In the data rows, the value 128 means zero.
What is the hidden score of each row? Scores go from 0 to 40, and 20 is about the middle. The score is a weighted sum of the row's numbers plus the product of two more (or one squared), each taken from its middle value.
[134 119 155 134 122 154 101  94 150 135  59 108  99  97 130 103  97  97  94 104 109 107 106  89  98]: 17
[166 123 153 149 144 137 189 151 160 194 139 166 153 150 172 139 154 168 159 149 173 159 136 161 147]: 10
[ 85 113  94 114 120  97  65  98 156  91 124 105  88  92  85 101  92  88  96 107 106  96  87  90  87]: 19
[160  84 132  98 125 111 115 106 138 119 138 148 132 134 131 156 149 115 135 147 130 132 146 128 125]: 22
[119  95 121 143 118 127 150 118 126 111 104 117 114 107 111 104 116 106 117 104 104 100 112 123  99]: 23
[130 155 147 143 109 125 161 193 163 157 155 134 134 191 160 165 153 132 165 147 146 154 134 145 161]: 15
[165 107 125 135 150 102 148  92 110 159 134 148 150 138 135 133 139 123 152 141 145 133 141 135 146]: 28
[ 61 104  84 145  89 132 100 106  61 104  87 113  90 112 102  79 105  92 100  94  90  99 110 119  98]: 23
[131 102 145 130 105 149 123 183 115 131 160 133 158 170 110 147 120 122 132 140 119 119 129 119 128]: 11
[154 132 160 148 179 149 181 189 149 185 152 201 127 155 159 182 142 181 160 182 164 164 167 172 160]: 12
[201 137 124 144 136 135 191 136 177 204 152 205 165 182 179 160 210 199 175 183 174 169 185 195 168]: 9
[168 176 178 166 188 153 119 121 141 152 155 147 147 155 151 136 152 171 171 155 141 167 146 148 129]: 14
[ 96 121 106 114 160 104 111 139 155 109 113 103 122 111 120 122 119 139 112 114 119 110 139 124 120]: 22
[ 82  96 107  55  84 133  76 134  88  70 107  88  89  85  70  68  72  68  73  75  81  48  76  72  56]: 13
[175 166 137 120  99 155 125  74 174 155  96 135 115 117 130 170 145 136 122 169 138 145 162 153 167]: 25
[134  85 148 117 101 123  97 154 105 141 133 106 130 138 104 125 129 141 127 128 139 103 123 132 150]: 15
[161 105 119 116 131 132 143 161 123 120 152 157 108 178  95 111 151  90 105 129  98 106 122 111 105]: 6
[129 125 108 133  92 116 160 148 151 181 106 129 142 149 134 138 130 134 115 134 136 127 131 134 135]: 14
[103  99 107 117 167 154 140 128 105 157 133 117  79 110 111 126 107 119 121 116 120 111 128 104 114]: 25
[ 97 147  78  87 107  80 115 131 108 103  78 101  95  91  91 100  88  86  88  84 103 102  99  90  90]: 27
[170 175 144 101 129 164 112 100 114 133 129 114 121 126 111 136 127 109 145 131 132 126 130 137 133]: 24
[143 146 152 188 126 182 204 178 138 156 146 186 196 171 160 177 176 167 174 172 165 175 183 179 170]: 18
[127 189 172 102 114 164 150 122 116 145 154 123 132 117 122 104 129 138 134 134 117 128 144 138 115]: 18
[158 170 168 183 127 174 129 114 199 143 117 182 155 205 178 163 153 143 148 149 149 163 156 144 152]: 6
[129 123 137 173 118 130  79 100 170  75 100 142  88 159  86 115 102 120 125 116 104 114 111 103 123]: 7
[172  97 195 133 203 156 160 154 138 186 180 176 168 155 189 169 174 155 180 172 168 176 165 163 175]: 22
[124 136 108 172 116 188 172 149 139 155 159 128 151 177 159 176 168 162 162 139 133 152 161 135 131]: 20
[139 169 109 101 153  89 167 145 127 143  91 158 160 148 153 152 157 139 147 122 146 134 140 140 137]: 32
[100 123 105 114 168 139 124 146 144 158 161 125 123 135 144 125 142 130 141 130 156 128 140 133 131]: 17
[154 139 115 123 105 139 139 130 176 113 116 110 122 111 144 135 132 131 137 145 133 140 147 145 116]: 22
[105 145 131 129  71 112 148 159 123 120 119 107  93 131 114 127 138 110 132 118 118 129 110 126 139]: 19
[140 193 141 138 168 131 151 175 139 115 129 141 144 177 142 139 162 150 146 166 146 145 137 135 129]: 9
[ 96 146 135 114 142  99 107 158 185 122 158 185 171 125 152 166 179 163 139 165 147 152 152 160 154]: 29
[ 69 168 132 111 123  93  94 138  80 128 120 123 109 113  89 126 112 135 133 121 137 109 127 103 107]: 23
[130 168 178 118 139 150 186 145 132 136 165 117 128 146 141 133 143 147 160 134 143 153 154 167 142]: 23
[ 85  64 131 128  74  72  86 105  91  97  56  66  54  65  82  63  82  67  76  53  72  65  73  77  77]: 29
[ 84 167 100  85 107 120  66  89  90  81  70  69  77  65  74  87  88  71  83  71  66  77  87  90  70]: 29
[148 170 152 157 128 197 109 121 163 125  75 163 127 143 146 111 115 125 128 119 129 138 103 141 123]: 5
[142 180 146 139 114 148 122 111 117 116 118 101 120 122 116 112 116 111  95 126 124 124  93 126 108]: 12
[140  80 156 104 101 139  80 146 120 123 152 148 142 131 110 113 125 128 152 123 136 113 133 130 136]: 21
[124 182 124 115 147 121 100 141 123  76 102 108 109 134 126 142 119 111 123 110 123 120 105 129 111]: 26
[140 132 128 180 135 164 165 175 139 162 159 140 177 177 142 154 165 178 135 177 161 163 157 170 147]: 7
[133 143 183 115 161 120 171 128 140 126 113 103 146 135 186 137 139 127 139 149 143 148 140 137 130]: 26
[147 165 162 106 108 177 146 113 135 147 163 124 140 138 149 131 133 148 127 131 130 140 133 125 138]: 7
[ 77 157 122  91 108  90  71 113  72 134 107  96 112 110 117  91  96 122 115 113 133 130 123 111 127]: 21
[126 164 148 116 184 121 156 159 178 166 136 168 169 157 164 170 151 153 164 142 138 149 153 163 175]: 23
[144 161 100 118 159 114 128 139 153 170 140 153 185 132 136 135 139 170 149 159 136 154 130 142 156]: 18
[ 87 125  94 147  82 145  91 156 107 194 143  74  90 147 141 115 154 127 141 118 136 122 130 119 119]: 19
[201 170 137 151 129 134 106 114 122 130 128 138 143 153 133 127 149 141 129 151 136 122 141 143 131]: 15
[171 111 112 124 145 106 135 119  93 131 140 149 150 128 140 138 139 134 164 115 130 130 125 121 120]: 27
[119 140  80 143 151 147 116 121 130 139 133 116 114 121 134 137 110 144 132 132 108 114 140 114 127]: 20
[157 147 125 182 129 125 115 171 150 110 121 103 108 128 118 144 140 136 144 123 127 152 144 144 150]: 31
[135 142 102 119 166 167 133 153 162 161 176 160 163 175 168 167 145 158 167 180 168 161 162 148 173]: 12
[148 157 144  95 140 137 149 185 161  99 148 158 184 168 186 155 156 165 172 166 162 150 171 163 145]: 16
[102 119 159 113 134  75 151  96 143  64  86  80 128 149 119 124 120  85 130 116 120 115 108 121 112]: 30
[139 133 106 137 106 132 107 134 148 102  89 107  77 106 108 111 116 138 127 109 122 121 116 102 121]: 14
[ 92  93  96  84 139 146  80 139 106 119 144 107 119 101  69  96  89  72 100 103  95  95  92  98 113]: 21
[139 103 170 135 164 144 161 152 148 158 155 122 139 147 142 145 149 123 130 130 158 126 141 147 147]: 22
[ 98 162 131 130 153 118  95 148 115 158 148 151 151 145 134 165 140 147 159 150 136 134 155 152 126]: 25
[104  79 176 139 140 103 126 110 109 115 111 124 116 105 102 119 128 124 114 125 116 126 130 114 124]: 24
[80 82 18 74 99 73 65 40 48 99 77 75 17 42 61 48 47 57 47 68 59 67 41 53 58]: 18
[157 139 147 171 104 133 167 151 163 195 173 188 136 168 178 146 172 174 176 167 156 183 191 163 174]: 14
[118  99  87  80 122 182 108  85  76  69 134 103 112 111 133 121 120 135 136 135 119 111 122 122 105]: 15
[155  82 155 103 134 128 136 130 140 121 158 143 141 136 132 124 136 143 144 156 155 142 135 138 150]: 18
[ 99 103 102 137  95 125 150 107 123 102  80 122  87  94 113 118  91 108 119 107 107 116 114 111 107]: 23
[166 134 124 156 144 133 128 182 146  82 152  84 100 104 120 129 155 141 107 128 123 144 138 147 128]: 21
[ 91 120  98 125 145 101  97 100 164 109 138  92 112 112  82  82 103  83 105  99  99 102  99  88  95]: 21
[133 119 163 144  96 118 126 123 163  85 148 141 148 136 136 144 136 118 151 121 138 139 128 113 127]: 17
[144 126 118 102  94 163  72  98 150  76  69  97 106 111 133  86  91 104  95 101 107 105 106 105  96]: 13
[142 172 105 114 145  77 110 125  81 103 125  90 107 127 108 107 123 119 104 119 106 114 114 112 106]: 27
[ 88 103  62  94 115 148 107  68 104 125 112 121  86 127 127 119 131 107 111 108 105 106 124 102 102]: 16
[108 162 139  93  92 118 127 130  90 136 119 103 130 127 114 118 104 111 108 114 122 107 100 101 101]: 15
[184 118 133 139  85 123 107 150 148 198 150 121 179 182 190 181 168 174 181 183 167 172 174 179 169]: 26
[ 80 128 151 114  87  46 100 103 108  65 103 129  65 111 123 108 113  89  89 108 102 142  92 111 100]: 16
[103 116 116 151  92 162 167 139 106 111  96 153 147 105 112 132 144 115 116 119 117 112 115 137 124]: 19
[107 145 127 129 124 110 132 168 180 128 139 169 139 143 128 131 151 150 123 141 132 146 138 157 145]: 12
[177 130 176 164 188 167 154 180 139 171 145 174 130 154 155 170 120 187 161 141 130 150 166 134 170]: 20
[130  93  90 106 114  94 132 113  99 111 113 129  89 104  95  87  84  92  97  97  60  99 102 106  98]: 21
[129 158 126  91 110 126 144 129 132 101 120 121 113 133 128 133 145 132 139 126 128 131 138 139 130]: 19
[125 152  90  63 129  79 135 107 106 138 104 144 109 119 130 117 123 142 136 120 132 147 127 124 138]: 18
[139 179 128 134 133 129 140 109 114 126 127 126 124 118 113 108 128 120 141 119 127 129 150  94 115]: 28
[117  67  95 106 107  70 103  87  74  99  75  88  74  77  63  78  76  76  58  70  72  64  66  75  80]: 23
[142 144 106  63 162 143 105 150 159 112 131 133 157 142 123 141 135 153 142 134 161 149 154 144 138]: 10
[ 87 109  84  46  75  74 132  49  66  74  86  52  43  73  58  73  37  73  77  81  86  69  41  69  56]: 18
[ 96 102 109 152 103 149 138  98  98 100 121 136 138 110 114 126 130 116 111 112 122 127 133 119 152]: 22
[126 118 109 137 149 196 157 127 101 101 148 151 137 143 144 163 163 105 153 140 147 134 148 138 148]: 26
[122 133 147  72 130 115 139 136  95 110 116 118  93 112 106  99  85 103  86 110 107 112 132 102 109]: 19
[141 126 101 171 132  63  81 104  96 104 108 106 114  83  94  91  95 113 103  99  76 107 107 107  98]: 30
[187 184 152 187 162 189 110 154 186 125 100 130 130 163 165 141 166 149 142 173 158 166 154 142 139]: 7
[164 186 147 147 135 156 153 129 155 172 162 172 157 140 158 169 161 160 165 156 157 144 156 143 154]: 16
[179 147 109 134 127 137 153 125 149 153 115 150 119 143 149 138 163 139 155 142 150 142 145 142 157]: 19
[110 109  58  73 125 131 106  93 128 136  97 113  93  83 100 110  86 109 101 110  99 119  95 104 105]: 15
[ 94 125 165 118 131  71 124 119 134  89 115 116 120 153 136 148 116 116 131 138 121 137 119 124 119]: 22
[134 124 116 161  97 115 142 172 129 140 156 115 146  96 169 141 154 107 136 150 128 124 114 137 116]: 32
[107 184 152  82  97 126 141 138  96 117 129 116 112 113 107  95 111 108 135 111 118 115 108 120 118]: 18
[135 137 105 127 162 168 151 153 194 189 200 134 154 162 183 167 173 156 154 165 153 152 172 167 165]: 18
[ 89 136 143 125  81  97  64  59  84 100  94 117  80  89  93  91  93  72  92 108  55  95  89  77  97]: 32
[106 113 110 158  85 146 125 111  98 117 110 131 123 107 109 110 113 100 109 105 115 118 109 106 110]: 18
[126 148 179 134 126 128 183 111 141 142 176 120 136 142 134 149 159 141 161 142 127 146 116 173 148]: 23
[127 149 101  60  99  57 150  87  91 116  71 112  84 119 107 113 100 105  96 118 113  89 115 107  97]: 26
[ 97 117 106 165 118 162 132 123  75 106 113 137 148 113 143 126 126 141 125 122 131 122 129 136 123]: 20
[116 121 114 173  91 170 180 160 121 118 123 161 170 124 125 151 133 119 131 129 151 151 126 136 162]: 16
[123  90 126 106  83 108 119 131 130 104 133 119 112 125 126 110 130 113 119 125 127 120 105 121 129]: 15
[ 99 103 109 155  79 140 141 126 101 110  96 129 119 106 105 101 117 107 115 142 106 127 116 128 133]: 29
[179 215 150 157 210 178 178 211 197 210 196 203 201 209 192 218 221 211 219 205 191 229 218 229 201]: 17
[125 120 124 161 140 106  67  87  88  88  89  95  89  94  94  79  94  75  96 103 102  89  90  87  72]: 25
[122 112  84 129 114  96  91 100  67  58  93  58  70  55  66  80  88  70  74  90  77  69  67  71  89]: 27
[181 131 130 149 168 154 128 153 127 124 149 154 137 163 136 143 149 152 144 142 161 144 161 161 168]: 19
[107  66 125  91 120 101 107 103 106  83  98  77 105  75  82  93 101  76  86  83  86  94  77  84 108]: 23
[126 150 136 150  75 137 102 123 131 171 138 130 140  72 133 106 139  97 105  94 113 116 119 102 117]: 24
[ 72 120  89 108  95  95  67  88  67 106 104  99  99  90  97 101  95 104  96  91  98  92  89  81  76]: 19
[159  88 152 120 124 152 119 187 108 172 141 124 114 152 133 142 121 147 134 149 123 138 147 140 139]: 12
[187 180 174  95 124 173 178 163 143 137 190 147 174 181 177 161 174 181 199 183 180 185 199 181 181]: 14
[113 144 171 133 116 124 101  79  90 118 111 130 109 119 108 115  87 103 107 108  93  91 117  96 106]: 24
[119 198 108 136 188 139 121 156 147 154 150 166 166 140 145 130 164 169 143 162 161 155 157 151 159]: 12
[148 104 166 166 183 117 177 132 157 136 123 129 165 152 144 119 160 149 139 153 152 151 143 161 137]: 22
[119 121  76  71 117 122  87 113 166 139 104 118 146  95 101 125 119 135 124 124 111 139 109 112 113]: 16
[108 123 116  94 135 117 121 160 140 108  95 110 127  90 122 119 137 108 107 125 118  91  98 120 106]: 21
[123 201 121 144 204 192  99 126 141 147 101 160 138 157 153 142 138 137 154 136 131 140 145 157 145]: 20
[121 129 104 130 112 129 135 151 166 161 149 113 138 144 125 134  91 107 125 136 130 156 134 120 136]: 18
[136 120 126 147 141 118 112 143 143  79  96  67  76  94  94 106 122 135 102  90 100 114 107 109 118]: 25
[110 154  93 121 186  95 113 152 124 117 159 122 150 118 147 137 148 127 107 117 127 116 142 152 123]: 29
[168 165 152 170 152 157 115 147 173 136 137 162 141 157 171 138 142 135 127 143 146 145 159 116 141]: 11
[ 96 137 106 135 112 131  87 187 148 208 162 117 150 143 128 124 126 115 132 138 145 151 147 132 134]: 20
[174 178 141 128 130 118 182 141 124 138 172 132 135 164 169 140 153 159 166 136 143 145 149 164 148]: 25
[164 140  84 163 154  78 139 151 100 102 163 104 146 116 125 131 106  88 120 122 126 125 107 118 113]: 35
[145  81 112 114  85  71  82  70  95 115 108 118 133 110  98 114 114  92 107 113 114 104 121 116 122]: 33
[120 132 106 164 119 164 156 137 118  96 104 167 150 125 140 156 154 133 150 162 144 148 139 138 159]: 19
[156  98 133 110  78 117  84 171  97 143 134 114 135 140 124 145 151 130 127 136 135 131 145 158 172]: 21
[115 158 149  74 121 138 157 148 100 125 141 123 111  93 102 115 125 128 146 123 138 117 117 125 104]: 18
[ 95 168 153 109 108  96 134 118 124  75 151 141  79 111  97 127 100 147 109 130 140 107 111 120 125]: 8
[166  97 103 106 112 116 124 128 119  88 171 104 178 136 135 101 125 124 110  91 128 114  95 112 128]: 8
[176 135 132 157 145 103 204 135 147 218 148 179 162 169 177 143 148 182 150 145 163 134 168 154 149]: 19
[167 102 150 113 144 165 153 172 142 150 153 146 141 158 141 135 160 140 163 146 140 131 157 148 150]: 15
[119 170 165 126 109 116 160 187 135 115 154 161 124 170 171 168 146 137 144 139 155 159 139 149 148]: 16
[122 144 130 133 100 130 144 188 158 137 118 120 127 150 151 153 139 106 122 106 151 130 113 130 145]: 22
[ 85  96  98 124  72 121 134  99 103  50  65 115 107  80  63  88  77  72  86  68  86  77  77  91  84]: 21
[147 160 168 107 147 149 188 193 147 128 135 167 165 191 149 150 163 144 170 160 172 161 159 150 158]: 11
[ 92 100  92 153  68 142 122 141  78 141  70  72 122 145  82 115 101 109 126  97 131 111 112 111  95]: 30
[171 159 138 129 107 174 103  98 179 135  84 135 133 126 154 137 120 136 151 161 149 154 138 151 124]: 24
[124 139 129 173 117 172 177 159 128 113  98 143 151 159 120 137 113 135 132 142 137 150 142 126 144]: 13
